In the rows, 128 means zero.
One turn moves every row onto another: examples first, then more rows asked
tira: [149 130 153 132 187  95 106 121 115 126 113 118 119]
vani: [140 167 129  98 142 124 111 114 118 119 104  83 128]
teduz: [113 121 114 166 116 158 121 130 129 139 136 133 113]
vusez: [155 103 127 128 144 129 140 143 138 163 173 139 117]
Dezen: [116 113 111  92 155 107  96 108 166 157 132 128 124]
dalo: [ 97 168 104 122 135 146 133 106 128 134 115 163 104]
kovo: [133 166 151 129 152 136  91  99 105 144 102 139 116]
Vafi: [181 128 132 127 112 109 157 105 112 119 148 116 146]
zuru: [115 123 138 138 153 111 133 146 140 129 156 179 102]
bis: [182 148 141 140 125 147 137  97 127 141 109 142 140]
fovan: [126 129 136 117 172  90 111  99 140 152  92 105 137]
Mapu: [109 126 140 150 172 132 138 143 110 127 156 151 110]
lil: [ 95 143 126 131 132 101 130  81 149 113 133 162 150]
gili: [ 96 116 106 109 125 105 146 137 167 159 134 132 115]
dabu: [ 84 105 118 123 148  96 144 140 136 146 132 113 114]
guman: [144 152 135 149 133 155 166 116 141 132 149 164 142]
nura: [158 160 134 113 112 137 154 140 111 138 146 161  98]
Duro: [166 151 149 142 162 135 119 115 110 117 112  98 138]
gusak: [157 117 152 129 159 113  94 117 127 134 141 174 110]
Bigis: [150 161 146 126 113 131 163 116  84 146 127 141 117]
vupa: [129 171 113  83 125 114 173 106 151 136 135 143 135]
lotut: [147 111 147 134 153 124 134 127  97 170 165 143 117]
pogub: [125 174 137 136 140 158 160 108 109 124 145 141 143]
tedaf: [122 146 131 122  74 114 158 119 144 127 129 132 136]
zefub: [150 178 130 116 136 153 120 123 120 101 118 150 109]
kavo: [147 153 116  84 122  98 143 105 144 132  85 120 121]
kozas: [106 107 136 100 144  81 125 112 129 150 170 127 140]
sulob: [102 165 123  82 126 111 155  91 129 134 143 120 152]
Zanu: [131 116 109 121 176 112 143  86 152 161 148 145 146]
vufa: [153 110 123 146 167 150 114 146 141 135 132 126 108]
noso: [169 137 129 104 170  94 147 104 108 129 154 162 116]
Gikov: [149 128  95  94 112 111 148 128 122 145 129  93 107]
Voba: [130  97 130 120 135  77 112 132 156 110 120 115 123]
vozu: [121 153 126 110 104 125 114  92 160 109 119 119 158]
sudub: [126 158 151 130 135 107 109  79 127 136  87 120 150]
fibob: [118 113 119 125 105  98 113 146 114 111 140 128  89]
mizat: [105 143 130 116  95  97 166 113 121 134 109 107 135]
lumi: [124 114 133  98 124  74 142 121 155 124 167 137 140]
nup: [125 128 141 136 157 138  72 117 122 153 126 111 122]
Div: [114 133 140 111 139 102  78 118 127 119 124  91 128]

Vafi moves to Gikov
fovan moves to tira
And these:
bis moves to kavo
zuru moves to guman
lotut moves to Bigis

One turn moves every row onto another: examples first, then more rows asked
nemal: [170 102 113 128 165 121 119 167 113 125 109 111 164 130 139 100 136  93
  83 149 113]
Bafo: [163 156 117 134 158  93 122 128  83  97 159 157 145  88 141 132 138  96
 108 153 129]
Fam: [141  77 112 119 110 115 122  78 111 123 114 114 126  81 131 118 154 122
 105 173 103]
tafu: [163 163 136 137 147 106 140 134 160 104 119 101 151  96 117 182 149 106
 104 152 168]
borof: [155  98  99 126 123  90 141  86 109 128  97 116 154  86 113 113 165 116
 102 157  94]
mazi: [158  62 114 128 132 110 130 128 163 114  79 141 141  96 131 176 146 106
  85 150 113]
taz: [139 142 131 116 167 101 133 136  85 119 155 159 136  89 144 119 125 122
 112 132 114]
kete: [182 136 141 130 108 112 126 150 180 128 109 161 140 108 115 172 132 128
  85 157 146]
nur: [122 147 157 127 118 156 132 118 137 109  94 123 133  82 164 147 134 146
 100 135 156]
Luf: [143 161 174 141 118 121 138 155 143 126 101 116 131  98 137 140 152  63
  98 150 158]
Napu: [157 110 147 148 108 121 134 176 132 112 126 128 144 113 123 179  95 132
  90 150 150]
mis: [157  64 128 125 107 105 138  99 161  90 102 118 111  90 169 143 133 102
  90 159 110]
Raz: [136 142 127  92 146  88 132 143 115 115 156  94 125 109 115 111 116 100
  68 148  98]
Gebu: [178  94 109 146 118  73 160 108 144 105  70 125 144 103 136 146 147  92
  82 138 100]
rak: [125 173 155 140 113 108 172 125 132 115  92 122 153  90 136 132 144 143
  97 110 125]
tora: [154 109 144 135 147 118 150  96 156  95  86 164 135  87 137 151 167 143
 113 157  94]
denol: [172 119 128 115 153  95 129  96 172 109 126 118 113  78 159 168 153 126
 110 177  97]
piz: [147  89 124 120 108  66 143 124 159 129 102 115 117  92 154 150 130 109
  71 134  73]
salo: [147 153 104 121 129 112 142 127  82  95 103 125 166 102 109 101 148  95
  71 146 115]
Poka: [197 151 125 124  90  97 174 118 138 133  83 130 135  93 139 124 137 133
 107 138 144]
Nilag: [178 135 128 150 140  76 143 105 141 118  99 136 111 102 119 182 156 119
 105 170  88]
boz: [160 140 130 133 133  98 134  88 140 123  86 139 112  91 173 140 140 142
  91 149  76]
fer: [142 132 132 122 169 116 123 136  81 116 148 170 134  94 136 131 126 122
 115 140 128]
rig: [124 141 184 123 121 133 150 158 144 138 103 116 128  85 139 132 154  83
 112 141 152]
gup: [154 110 118 128 121  96 143 167 112 107 141 104 169  96 140  92 162  85
  91 158  87]
Gad: [139 161 178 126 121 114 144 152 158 123 117 104 134  86 155 126 154  65
 100 145 150]
Gules: [142 166 160 138 112  90 138 126 153 109 148  86 104  96 138 171 126 112
  97 155 140]
Kes: [156  93 119 135 159 102  92  98 157 113 117 138 151 121 111 136 139 107
  70 164 106]
sobor: [173 151 147 109  98  84 135 143 193 133 139 135 127  93 147 147 121 132
  79 144 117]
fiz: [120 115 134  98 116 142 126 121 103  73 144 119 130  86 138  98 138 106
  83 169 123]
Sena: [152 143 131 129 150  99 123 126  91  89 175 156 132  83 144 131 135  99
 114 159 127]
Rora: [136 161 168 122 124 121 149 158 136 151  90 107 131  88 149 129 149  81
 101 132 147]
fizug: [176 113 149 112  84 128 167 113 156 110 113 136 117  86 149 127 136 141
 122 157 155]
Gubad: [142 112 123 106 165 134 115 149 111 101 132 123 142 118  85 141 134  99
  83 167 140]
votuv: [163 133 132 120 125  88 150 174 158 120 143 100 169  93 154 148  97 132
  85 126 128]
Zuku: [144 104 132 135 140  74 107  96 157 118 137 126 133 121 119 121 131 109
  64 155  78]
dib: [154  94 118 140 110 138 104 163  92 111 123 117 140 105 141 119 147  84
  87 183 116]
neke: [140  83 154 133 131 115 131 166 114 110 145 113 125 131 132  95 129  99
  89 157  94]
kifal: [183 139 113 150  97 114 151 146 107 107  93 112 168  94 161 139 106 122
  90 141 155]
Fadi: [151 108 152 139  83 115 174 149 133  76 139 113 155  83 156 128 114 132
 110 148 144]

Sena moves to fer
Zuku moves to Fam
And these:
mazi moves to Gebu
gup moves to neke
Luf moves to Rora
Poka moves to sobor
tora moves to Nilag
fiz moves to Gubad
Napu moves to kifal
nur moves to tafu

